Where one turn sends some rows of the set: a few examples, then the rows asked:
vezo: [ -6  -9  -8  -1   9   1  10 -21   5   4  -4 -16 -29  -8   2  28  13 -15
 -12   7  -4 -17  -7]
Sepa: [-15  18   0  10 -13 -10   0 -18  11   8   1  -1  19   9  12  -4  15   6
  14 -22  17  -4   9]
Zam: [ 25 -12   4 -17   4  -4   1   1  19 -18 -12   0  16   4   2 -11   4 -24
 -11   3 -21   6 -13]
levon: [  6   7 -16   0 -17  -5  18  20   4  17   1 -17  -6   2 -15  -2   0 -11
  30  -4   7   1  -4]
fovo: [  3 -17  -8   6  17  12 -20  24   4  11   1  11   3   1   1  -1  -9  20
 -15 -13 -14  15   6]
kisu: [  2  -4   1  -1 -10 -14  -1  -8 -12 -27  14 -10  -7   6  19  21 -14  -8
 -39  -5   0   9   1]
tisuz: [-14  27   2  16  -7 -16   5  -9   7  -1   9   0  18   3   7  -6   9  17
  12 -26   8   1   7]
nar: [  5 -13  11  12 -37   2  -3   4   8   2  -8   7  -2 -12  -7 -21  -5 -22
  14  -7   6 -12   2]
Vapa: [  3   6  -4   0   9 -13  11  19 -15  -1  15  -4   2 -13 -15   1   1  12
  34  17   3  -1   1]
kolip: [ -4 -23  16  16 -23 -10 -12   4 -12 -11  12  12 -13 -24   6  -1   4  -6
  15   7  10 -18 -11]
kib: [ 11  -6 -10  -2  10 -16  15 -17  15  10  -8   5 -18   0 -25   6  -4 -13
  -8   7 -14  12  14]
rodap: [ -5 -11  13  21 -17 -10   1  10  -6 -24  10  11  -3 -32  -8 -18  -5   2
  15   0  -7  -6 -10]
guk: [ 13 -12   8   3   0 -19  -4   0  -1 -16   9  -5   7   1  11  14 -14 -14
 -41  -2   5  25   9]
vegap: [-20   9  -3  13  -4 -23   0 -20   3  -8  16   2  18  -3   4  -1  18  20
  16 -17  10   6   1]
tibul: [ -4  -9  -6  -3   6  -2   5  15 -10   6  14 -14   1 -15  -6  11  17   1
  33  19  16  -7  -7]
zalut: [ 12 -17  25  22 -20  -7 -12  20   3   7   5   8  -6 -22   8  -7   2 -21
  10  -5  16  -9  -6]
bim: [  2   6  17  15 -30   1   1   9  -9 -13  -2  14  -6 -12  -2 -20 -17  -3
  16  -5  -4 -22   3]
zugen: [ -9 -24 -24   5   1  16 -17  12  12   5  -2  -4  -6   0  -2  -1  -2  15
 -15 -19 -19  15  -7]
tozik: [ -8   6   5  17  -3 -15  -3  -9  15  11   6  -3  25  -1  13   0  23   5
  13 -20  22   7   5]
Pagam: [ -4 -15 -18  -5  -4  13 -24   9  -9  10   3  12 -15  16  11  11 -13  22
 -11 -13 -12  -2   3]
taleb: [  4  13 -14  -6 -14 -11  15  12 -12   7   6  -2  -9   4 -17   0  -9   6
  37   6   0  -4   2]
Poku: [  6   5  15   0   2   8   4   1  -2 -24  -3 -13  16   3  15   7 -18 -13
 -39   0   3   3  17]
mogo: [  6 -15   9  -9  -6  -4  -4 -15  -3 -16   0  -4  14  11   9  11 -13 -18
 -37   8  10  10  20]
Nifi: [-11 -28 -19  -8   4  26 -22   2   2   6  -7   5   2   5   4   2   0  17
 -10  -3  -8  -1   6]
deru: [ 15   4   7 -26  -5   2  -3  -7  -5 -26  -4   3   1  17  21   4  -4 -11
  -9   4 -23 -23 -14]
kozur: [  4  11   9  -7  21  -1  10 -15 -10   3  -4   7 -18   1  -4  20  -9   4
  -6  18  -7 -19  20]
vup: [ 24   3  10  -8  14 -13   1  16   8 -28   5   0   7  -4  12   0  -1  -9
 -14  -4 -30   4 -24]
Bedul: [ -4  -4  -5   5  10  27 -20  25  -2   9   0   0  -4   2  17   9  -7  20
 -17 -17 -12  -5  -1]
gofan: [  3   2   8  10  38   1  18   1   9  -3  -3 -12  -8 -25  -9  12   6  -3
 -15  10 -12  -1   3]
giku: [ -5  -6  -2   0  -9   1   9 -10   2 -36   3 -20   7  -3   7   8 -10 -12
 -41  -4  -6  10   1]
Zopuv: [-13  10   6  16  -1 -20  -8 -12   0   4  15   3  16  -2  19   8  20  14
  13 -16  21  -1   3]
fak: [ 34   1  20 -17   8  -9  -9  13   0  -9   1   7   5  13  29  10  -3 -18
 -13   0 -13  -9 -11]
dubug: [ 18  14   4   9  15 -14  12   4   7  19  -1  -5 -32   2   4  24  -8 -14
 -16 -11  -7  -4   2]
Zuku: [ 16 -24  -1 -24  -3 -14  -9 -14   3 -25   1   4   1   8  13   9  11 -17
  -8   9 -19  -3 -22]
dob: [  5   4  -5   3  -5   2   8  26  -3  20   6 -23  -6  -5   3  11  11 -11
  27   3  19 -10  -9]

zugen goes to Bedul
dubug goes to vezo
fak goes to Zuku
Now these:
guk goes to kisu
taleb goes to levon
rodap goes to bim
vegap goes to tisuz

